0: [  8  31  -7 -40 -11   1  15 -53 -36   8 -10 -42  20 -27  -2 -50 -15  54  17  28 -24  -5  81   3 -60  -5 -88 -95   6   1  20 117]
1: [ 47 -18   9 -24   5  -6 -55  14 -18 -29   0  12 -11 -14  10  10   0 -26 -30 -23   1   2 -65 -25  30   4  20  42  -8  60 -19 -30]
2: [-24   1  46 -22  47  13  37 -67 -13 -19   8  -7  23 -42 101  -2   8  59  29   6 -64 -12  10 -25 -25  -2 -16 -93  12  -6  14  49]
3: [ -71   27  -20    2  -38   -9   28  -31    8   10  -22  -18    1    5  -34  -20  -33    2    0    6   -2  -10   60   56  -21  -22  -61 -127   37 -111   11   50]
4: [  1  17 -69  64 -18  -1 -12  87  11  20   1  24  -1 112 -74   2   1 -39  -9 -30  94   2   7  64  -4  -7 104 -34  11 -44  -2 -46]
5: [ -2  23  -9 127 -74  -4  -3  29  61  45  -3  18   3  62 -44  -9   1 -30  -5 -28  43  16  25  85 -18  -7  75 -90  18 -34  -2 -15]
6: [  5   2 -20  25 -38  -5 -30 121  49  38   2  37 -19  35 -20  28  -3 -28 -23   3  66  17  -7  53  37  -9  78   2   1 -34  -7 -62]
7: [  1   0  -7   1  -4   1 -59  21  -2 -22   2  -6  -4  -6 -20  38   5 -36  -7  -8   2   2 -59   6  11   7  32 107 -41 113 -20 -20]
8: [ -4  -6  25 -34  98  11  59 -33 -26 -14   7 -22  20 -22 111  -3   3  72  22  30 -31  -8  10 -19 -34  33 -94 -53   8   0   9  22]
9: [-68  53  15 -23 -24  -8  84 -81  -8  13   6   1   2 -23  28 -37   3  68   7  13 -14 -13 127   5 -45 -27 -42 -80  14 -21  14 127]
10: [ 25 -38 -10   6  -9  -7 -18  -6   4 -10   4  13  -4  -4 -24  17   1 -33 -29 -48  13  11 -45 -46  17   4  54 109 -18  78 -22 -32]
11: [-19  -2  29 -93 -18  15  55 -79 -31 -14   0 -37  16 -28 127 -28   1  41  39  24 -27  -5  23 -32 -32  -2 -78 -33   8 -41  16  63]
12: [ 55 -11 -11  10 -11  -2 -15  19  10 -11   1  28 -10   6 -20  20   9 -58 -18 -20   5   5 -16 -19  14   0  40  62 -27  76  -9   8]
13: [ -5  -8  38 -34  45  35  20 -24  -1 -26  15 -10  28 -23  48   1  -3  66  29  47 -32 -10 -37  17  -3  -1 -43 -18   9   1   2   0]

[  2  16 -49  68 -25 -17 -39 101  30  34  -1  41 -13  38 -42  10  -2 -27  -9 -25  63  31 -16  41   6 -10  29  -2 -12 -44 -27 -52] 6 4
[  0 -13   8 -33  16  32   1  -7 -12 -15   3  -8  -1 -11  51   5   6  -3  22  38 -24  -4 -18 -13  -3  13 -58 -59   9  24  21  -3] 13 8
[-36   7  28 -74  23   5   9 -67 -22  -8  -7 -52  13 -40 -41 -22 -12  52  20  63 -73   2  28 -10 -42   1 -24 -71  27 -79  11 120] 0 2
[   0  -61   31  -51   14    0   17   -6   -7  -32    2    1   -2  -22   66   20    3  -11  -21   -3  -39  -14  -63  -61   17   17  -20   64  -48   13   -5 -127] 1 10
[ -4   9 -37  83   9   0   0  27 112  14   3  15   1  66 -34  -4   0  -8   2  -8  87  25  19  63 -14  -7  41 -53  21 -92   2   4] 5 4
[-24  -1  55 -22  78  -4  14   6 -51 -33   7 -16  28 -17  11 -25   6  87  27  54 -67  -9  24 -45 -26  14 -23 -23  17 -33   8 -15] 13 8
[ 49 -30  -4 -14   0  -6 -35  18  -9 -23   2  13  -9 -13  -3  15   4 -63   2 -41   0   1 -21 -35  28   0  21 122 -10  42 -28 -73] 10 1
[  2  38 -39 127 -48  -5 -14  35  39  51   7 -11  -2  37 -43  -2   3 -20  -1  -6  64  22  -2  75  -3  -7  69 -13   6 -40   1 -55] 5 4
[ -39   47  -36   46  -78  -19   32  -53   19   33    1  -18    1   25 -127  -51   -6    9    5    8    9    6   99   32   18    1   -7  -43   12  -88   13   20] 3 5
[ 10 -52  12 -48   4   2 -31  -6 -43   1  -2  -2 -21 -28   1  40  -3 -44 -30 -31 -20 -15 -82 -50  25   2  -4 -11 -29 127 -33 -45] 1 7
